Each row has a name. Each question is about the rows just above it. Places in a row count from 1.

(123): [117 152 167 127 108 137 146  82]
(148): [ 89 141  74 114 119 130  67  74]
(161): [153 107 126 153 121 134 143 188]
(131): [114 135 133 122 128 113 139 125]
(24): [121  96  83 150 101 129 125 116]
(101): [116  60 163 151 144 132  72 154]
(34): [104 131  66 146 134 137  42 133]
Where does [121  96  84 150 101 129 125 116] differ from (24), and what was there? => 3, [83]
Changed (148): [ 89 141  74 113 119 130  67  74]. Place and old value: => 4, [114]
One entry of (34) was changed: [104 131  66 146 134 137  41 133]. Where, and from what? => 7, [42]
One entry of (24) was changed: [121  96  83 150 101 129 126 116]. Where, and from what? => 7, [125]
Changed (24): [122  96  83 150 101 129 125 116]. Place and old value: => 1, [121]
Changed (131): [114 135 133 122 128 114 139 125]. Place and old value: => 6, [113]

(38): [ 96 142 139 114 109]
(33): [133 105  19 170 177]
(78): [136 138 133  98 132]
(86): [128 111  34 185 171]
(122): [184  72 125  93  80]
Changed (38): [ 96 142 139 113 109]. Place and old value: => 4, [114]
Changed (78): [136 139 133  98 132]. Place and old value: => 2, [138]
One entry of (86) was changed: [128 111  34 186 171]. Where, and from what? => 4, [185]
Where does [ 96 143 139 114 109] differ from (38), and what was there? => 2, [142]
Changed (38): [ 96 142 139 114 110]. Place and old value: => 5, [109]
One entry of (33) was changed: [132 105  19 170 177]. Where, and from what? => 1, [133]

(180): [103 108 124 147 133 148 170 129 104 133 148  96 144  63 110 156 116 137
 161 137 129 115 105 105  99 142 167 160 153 159 142 132  67  74 100 114
 145  82  78  63 145  99 133  95 129 145 173 139  62 150 145 114 146 132
 137 110  73 196 129 126 159 170]
(132): [124 159 153 130 145 106 166 144 110 160 143  95 106 127 135 173 101 153
 159 128 157  91  93 163  76  97 149 113  87 111 145 149  93 135 145 145
 136 109 151 136 111 109 106 180 117 146 119 109 129 135 154 137  95 107
  81 142 114 166 157 134 140  74]
(104): [156 137 165 100 164 145  85  86  92 136 177  96 106  57 200 179 128 132
 132 147 121 156 133 136 140 139 107 161 119  89 188 119 141 128 130 158
 110  85 148 155 156 156 112 136  27 116 139 185 157 128 155 166 170  72
 144  89 123 130 205 114 104  98]
(188): [126 104 199 167 173  79 112 135 164 141 137  69 120 135 123 156 207  50
 120 129 125  82 155 143  94 171 219 120 117 131 104 105 152 105 181  98
  78  55 149  89 162 129  51 147 105 124  92 140 154 128 146 137  87 137
 134  73  57  76 120 174 182 136]
(69): [ 61 114 159 176  76 147  92 158  79 136  51 169 157 167 107 100 221 132
 110  82 149 167 150 146 165  81  26 206 191  95 167 159 194 158 128 125
 121 111 134 156  52 111 158 175 114 104 112 120  95 123 138 113 141 102
 133 133  80 142 125 137 125 105]
(76): [109 128 185  70 146 136 147 129  86  96 122 165 121 153 101 139 138 106
 108 119 116 130 136  96  93 160 108 118 166 117 198 110 110 120 115 131
 141 109 183 184 154  97  95 166 142 129 164 190 147  92 160 121 175 145
  70 143  73 184 111 147 135 215]
(22): [130 170  78 122  92 106 106 112 129 109 108 116 139 161 126 126  99  71
 120  92 104  89 141 113 130 184 132 109 120 146 105 105 138 104 141 115
 132 122  95 161 137  85  96 101 157 200 129 156 118 153  73 105 180  93
 120 122 153 128  56  73  68  97]
(43): [ 82 106 137 129 174 192 154  97 170 136 202 172 140 198 163 138 135 158
 157 126  88 109  90 100  70  99 134 136 139 139 131  59 130  40 151 136
 158 128  68 128 106 116 140 147 179  91 122 123 131 124  78 107 128 106
 126  59 131 113 133 135  83 123]
(12): [159  90  71  83 184 120 107 117 116  56  90 174 166 128  88  89 122  65
 132 186 136 126 145  75 225 129 102 136 150 215 127 133 161 154 199 155
 111 133 138 145  97 137 129 158  84  77 110 139 155 158 138 104 157 158
  79 169  84 127 142 139 120 160]
One entry of (132) was changed: [124 159 153 130 145 106 166 144 110 160 143  95 106 127 135 173 101 153
 159 128 157  91  93 163  76  97 149 113  87 111 145 149  93 135 145 145
 136 109 151 137 111 109 106 180 117 146 119 109 129 135 154 137  95 107
  81 142 114 166 157 134 140  74]. Where, and from what? => 40, [136]
Where does [156 137 165 100 164 145  85  86  92 136 177  96 106  57 200 179 128 132
 132 147 121 156 133 136 140 139 107 161 119  89 188 119 141 128 130 158
 110  85 148 155 156 156 112 136  27 116 139 185 158 128 155 166 170  72
 144  89 123 130 205 114 104  98] differ from (104), and what was there? => 49, [157]
Where does [109 128 185  70 146 136 147 129  86  96 122 165 121 153 101 139 138 106
 108 119 117 130 136  96  93 160 108 118 166 117 198 110 110 120 115 131
 141 109 183 184 154  97  95 166 142 129 164 190 147  92 160 121 175 145
  70 143  73 184 111 147 135 215] differ from (76), and what was there? => 21, [116]
One entry of (43) was changed: [ 82 106 137 129 174 192 154  97 170 136 202 172 140 198 163 138 135 159
 157 126  88 109  90 100  70  99 134 136 139 139 131  59 130  40 151 136
 158 128  68 128 106 116 140 147 179  91 122 123 131 124  78 107 128 106
 126  59 131 113 133 135  83 123]. Where, and from what? => 18, [158]

(159): [120 127 128  87 151 143 147 141 133 124 143 136 125 139 129 137 135 120
 133 133 138 131 119 134 146 137 129 119 114 117  76 142 132 126  98 127
 141 127 138 121 100 147 124 131 126 148 139 105 128 138  95 113 156 141
 140 118 165 117 104 159 102 150 134]
(54): [163 132 128 138 131 114 138 132 135 128 133 127 137 133 124 132  83 149
 156  86 141 142 134 108 123 125 131 133 122 116 126 100 128 143 136 127
 141 127 120 127 128 144 140 129 127 156 151 176 127 152 131 167 122 159
 142 123 158 130 122 128 129 125 130]
(36): [145 125 109 138 144 163 145 150 172 133 121 130 114 129 136 126 189 141
 131  95 125 114 140 130 115 122 115 108 126 130 114 163 134 140 117 127
 107 136 139 108 144 135 127 143 124 143 149 115 121 138 107 158 118 130
 146 136 158 143 137 143 119 107 124]
(92): [101 140 111 168  96  95 121 136 122 132 116 128 135 131 125 127 182 130
 120 127 112 118 103 114 138 131 134 121 155 119  84  61 128 134 127 108
 137 140  98 126 129 128 119 133 127 144 116  95 127 134 128 145 168 195
 107 141 161  76 148 134 100 130 120]
(129): [135 116 109  88 145  91  81 122 139 129 126 142 114 134 129 121 161 125
 147 105 153 146 133 130 128 120 129 118 146 117 135 134 129 108 115 143
 140 113 125 140 133 124 114 147 118 147 140  95 131 149  93 109 174 129
 140 126 115 154  94 131 138 116 138]
(20): [ 95 122 104 172 126 135 143 118 119 131 120 131 111 137 119 127 150 139
 110 149 135 113 131 137 156 111 119 128 142 129 208 135 127 127 147 113
 121 130 143 130 121 133 113 133 141  92 132 116 132 136 137 101 126 127
 132 140  93 125 158 116 163 158 127]
(65): [114 126 118 128 110 146 100 112 132 130 127 128 134 129 115 130 112 118
 124 152 133 143 114 125 129 122 138 121 109 117  93 114 120 129 114 115
 127 119 119 136 135 144  95 109 123 140 165 125 127 135 115  85 157 209
 133 138 130 142 121 116 126 133 127]
Where does [101 140 111 168  96  95 121 136 122 132 116 128 135 131 124 127 182 130
 120 127 112 118 103 114 138 131 134 121 155 119  84  61 128 134 127 108
 137 140  98 126 129 128 119 133 127 144 116  95 127 134 128 145 168 195
 107 141 161  76 148 134 100 130 120] differ from (92), and what was there? => 15, [125]
One entry of (92) was changed: [101 140 111 169  96  95 121 136 122 132 116 128 135 131 125 127 182 130
 120 127 112 118 103 114 138 131 134 121 155 119  84  61 128 134 127 108
 137 140  98 126 129 128 119 133 127 144 116  95 127 134 128 145 168 195
 107 141 161  76 148 134 100 130 120]. Where, and from what? => 4, [168]
Where does [ 95 122 104 172 126 135 143 118 119 131 120 131 111 137 119 127 150 139
 110 149 135 113 131 137 156 111 119 128 142 128 208 135 127 127 147 113
 121 130 143 130 121 133 113 133 141  92 132 116 132 136 137 101 126 127
 132 140  93 125 158 116 163 158 127] differ from (20), and what was there? => 30, [129]
Where does [145 125 109 138 144 163 145 150 172 133 122 130 114 129 136 126 189 141
 131  95 125 114 140 130 115 122 115 108 126 130 114 163 134 140 117 127
 107 136 139 108 144 135 127 143 124 143 149 115 121 138 107 158 118 130
 146 136 158 143 137 143 119 107 124] differ from (36), and what was there? => 11, [121]

(118): [ 67  37 214  57  33  33 108 203 111 121 205  75  64  78 188  56  98 139
  63 135  85 145 159 176 203 231  77 192]
(140): [ 75 166 218 139 130 161  92 104  82 201 218 222  94  45  31  79  65  34
  98 152 170 155 106 122 114 117  95 103]
(91): [ 31  52 192 209 187 228 163  73  68  58  25 193 232 189 200  94 215 190
 119  68 222  88 214  27  26 222  52 133]
(71): [220 162 214  44  61  71 211  84  97 209 167  57  96 184 215 131  93 205
 140 146 164 154  49  51  73 139  55 195]
(88): [220 162 214  44  61  71 211  84  97 209 167  57  96 184 215 131  93 205
  63  82  73 166 199  33  87 229 129  89]
(134): [ 75 166 218 139 130 161  92 190  82 201 218  40  94  45  31  79 131  34
  98 152 170 155 106 122 114 117  95 103]
Changed (118): [ 67  37 214  57  33  33 108 203 111 121 205  75  64  78 188  56  98 139
  63 134  85 145 159 176 203 231  77 192]. Place and old value: => 20, [135]
One entry of (140) was changed: [ 75 166 218 139 130 161  92 103  82 201 218 222  94  45  31  79  65  34
  98 152 170 155 106 122 114 117  95 103]. Where, and from what? => 8, [104]
Changed (140): [ 74 166 218 139 130 161  92 104  82 201 218 222  94  45  31  79  65  34
  98 152 170 155 106 122 114 117  95 103]. Place and old value: => 1, [75]
One entry of (134) was changed: [ 75 166 218 139 130 161  92 190  82 201 218  40  94  44  31  79 131  34
  98 152 170 155 106 122 114 117  95 103]. Where, and from what? => 14, [45]
Changed (71): [220 162 214  44  61  71 211  84  97 209 167  57  96 184 215 131  93 205
 139 146 164 154  49  51  73 139  55 195]. Place and old value: => 19, [140]
Where does [ 67  37 214  57  33  33 108 203 111 121 205  75  64  78 188  56  98 139
  63 135  85 145 158 176 203 231  77 192] differ from (118), and what was there? => 23, [159]
Changed (118): [ 67  37 214  57  33  33 108 203 111 121 205  75  64  78 188  56  98 139
  63 135  85 145 159 176 203 230  77 192]. Place and old value: => 26, [231]

(151): [114 131 129 144 136 134 131 121 135 135 140 134 126 120 149 131 126 129
 121 139 124 105 135 123 138]
(168): [ 76  98  72 182 120 134 187 126 138 133 145 125  83 119 170 105 103 178
 123 161 120  19 147 113 147]
(89): [ 92  92 107 217 147 112 195 113 164 139 166 147 119 107 162 121 120 169
 123 177  94  21 134 110 118]
(13): [ 53  92 107 217 147 112 195 113 164 139 166 147 119 107 162  81 120 169
 123 177  94  21 134 110 118]
(98): [128 128 128 128 128 128 128 127 128 128 128 129 128 127 128 128 128 128
 128 129 129 128 128 128 128]
(114): [ 88 125 147 205 154 103 163 114 184 149 184 132 178 121 173 113 170 156
  85 189 104  80 111 121 139]
(126): [ 53  92 107 217 147 112 195 113 164 139 166 147 119 107 162 121 120 169
 123 177  94  21 134 110 118]
Where does [114 131 129 144 136 134 131 121 135 135 140 134 126 119 149 131 126 129
 121 139 124 105 135 123 138] differ from (151), and what was there? => 14, [120]
Where does [128 128 128 128 128 128 128 127 128 128 128 129 128 127 128 128 128 127
 128 129 129 128 128 128 128] differ from (98), and what was there? => 18, [128]
Where does [128 128 128 127 128 128 128 127 128 128 128 129 128 127 128 128 128 128
 128 129 129 128 128 128 128] differ from (98), and what was there? => 4, [128]
Changed (13): [ 53  92 107 217 147 112 195 113 164 139 166 147 119 107 162  81 121 169
 123 177  94  21 134 110 118]. Place and old value: => 17, [120]

